One vector is turned by the same rotation once a step. Each row is the vector after some number of steps, and that number follows the row.
The counts run from 0 to 71.
-7; 39; -4; -13; -3; -15; 3; -36; -19; 16 -> 6
-13; 1; 16; -57; -7; -26; 14; -3; -1; -24 -> 19
20; -35; 1; -7; 24; -10; 34; 15; 24; 2 -> 49
-34; -5; 5; -42; -7; -33; 22; 14; 11; -12 -> 18
53; -3; 19; 15; 2; 13; 12; 8; -16; -4 -> 59
-49; 26; -25; -15; -3; -25; -4; 6; 6; 22 -> 9
45; -18; 17; -5; 4; 3; 38; -4; 6; 5 -> 51
-8; -40; 0; 23; 3; -5; 34; 10; 18; 21 -> 47
-45; 1; 1; -21; -12; -29; 11; 15; 7; -1 -> 17
40; -17; 18; 17; -10; 14; 40; -3; -5; 14 -> 52
57; -10; 5; 4; 23; 20; -15; 0; -15; 2 -> 66
-33; 39; -4; 7; -18; -11; 4; -25; -13; 28 -> 7
16; -20; -2; 46; 2; 9; -9; 42; -5; 6 -> 62
-32; -19; 6; 24; 6; -36; 29; -10; -29; -9 -> 31
-25; 14; -13; -45; 5; -23; 5; -7; 12; 4 -> 11
19; -27; -11; 27; 20; 1; -12; 48; 8; -2 -> 63
-18; 15; 26; -18; -25; -21; 31; -17; -34; 6 -> 22
19; -27; 11; 26; -7; -4; 43; -18; -9; 27 -> 45
29; -9; 5; 38; 4; 22; -15; 3; -26; 25 -> 68
10; -17; 12; 20; 10; -25; 26; -28; -31; 10 -> 37
-21; -42; 0; 29; 8; -25; 28; -5; -9; 16 -> 39
-4; -26; -2; -18; 39; -34; 25; -6; -3; -29 -> 34
-8; -18; -6; 34; 20; 19; -34; 37; 0; 24 -> 70
-9; 42; -12; -33; 10; -2; -5; -34; -8; 5 -> 5
17; -20; 11; 0; 19; -22; 24; -39; -25; -2 -> 36
8; -26; 6; 43; -10; 5; 34; 33; 5; 12 -> 54
-43; 44; -5; 16; -4; 5; -17; -4; -12; 13 -> 0
34; -24; -12; 6; 25; 8; -19; 39; 5; -9 -> 64
28; -27; 10; -13; 19; -4; 38; -30; 3; 6 -> 43
-38; 0; 21; 6; -29; -27; 32; 0; -30; 2 -> 23
4; 10; 28; -46; -8; -22; 23; -16; -13; -21 -> 20
-22; -9; 19; 18; -3; -28; 26; -14; -47; 2 -> 30
6; -25; 1; -16; 33; -27; 23; -24; -16; -13 -> 35
-41; -9; 8; -17; 1; -22; 21; 25; -10; -29 -> 25
-22; -29; -5; -8; 33; -31; 19; 10; -13; -23 -> 33
-32; 28; -14; -23; 27; -12; -21; -3; 15; -12 -> 3
-7; 26; -8; -58; -1; -21; 2; -27; 1; 3 -> 12
12; -29; -3; 32; -3; 1; 19; 49; 18; 1 -> 55
-15; -43; -13; 10; 18; -28; 23; 3; 11; 6 -> 40
-16; 33; -21; -39; 24; -6; -16; -21; 9; -8 -> 4
-57; 9; 7; -14; -32; -27; 20; 8; -3; 17 -> 16
-4; -47; -7; 8; 13; -4; 32; 26; 30; 5 -> 48
34; -10; 5; 47; 1; 6; 4; 23; -19; 16 -> 61
45; -20; 0; 0; 21; 4; 14; 37; 13; -18 -> 57
20; -29; -3; 9; 9; -7; 13; 42; 24; -16 -> 56
44; -3; 9; 44; -4; 13; 13; 18; -24; 13 -> 60
-45; -12; 16; 4; -14; -34; 28; 23; -15; -12 -> 24
50; -3; 8; 16; 11; 20; -16; -4; -25; 19 -> 67
-13; 25; 15; -26; -32; -16; 22; -23; -11; 19 -> 14
-51; 42; -16; 12; 7; -8; -16; 1; -6; -3 -> 1
-37; 17; -24; -36; 2; -30; -2; 2; 12; 11 -> 10
43; -22; 8; -15; 7; 9; 38; 7; 22; -6 -> 50
-1; 12; 33; -33; -24; -18; 28; -14; -23; -8 -> 21
-11; -27; 2; 26; 5; -22; 28; -25; -20; 19 -> 38
7; -16; -2; 42; 11; 22; -21; 14; -15; 28 -> 69
2; 26; 11; -43; -13; -23; 11; -33; -4; 14 -> 13
22; -38; -1; -24; 28; -19; 22; -16; 14; 1 -> 42
-35; -28; -5; 14; 18; -32; 21; 10; -19; -8 -> 32
7; -21; -10; 10; 29; 25; -33; 32; 16; 14 -> 71
-34; 20; 10; -8; -30; -18; 19; -14; -17; 26 -> 15
31; -31; 12; 3; 7; -5; 37; -31; -2; 22 -> 44
49; -18; -4; -5; 29; 11; -18; 19; 3; -3 -> 65
-1; -7; 8; -32; 20; -20; 22; -9; -20; -40 -> 27
52; -11; 9; 3; 12; 14; 8; 19; -2; -14 -> 58
9; -4; 19; -19; 7; -22; 28; -24; -29; -26 -> 28
0; -52; -2; -8; 36; -20; 23; -4; 18; -1 -> 41
-15; -14; 16; -35; 7; -33; 22; 9; -9; -41 -> 26
3; -39; 8; 37; -6; 1; 36; -1; 6; 32 -> 46
27; -16; 21; 36; -17; 7; 36; 12; -2; 23 -> 53
-47; 33; -23; -16; 11; -9; -12; 5; 8; -4 -> 2
2; 0; 21; 0; 0; -21; 34; -16; -42; -19 -> 29
-48; 27; -9; 1; -8; -20; 0; -12; -4; 28 -> 8
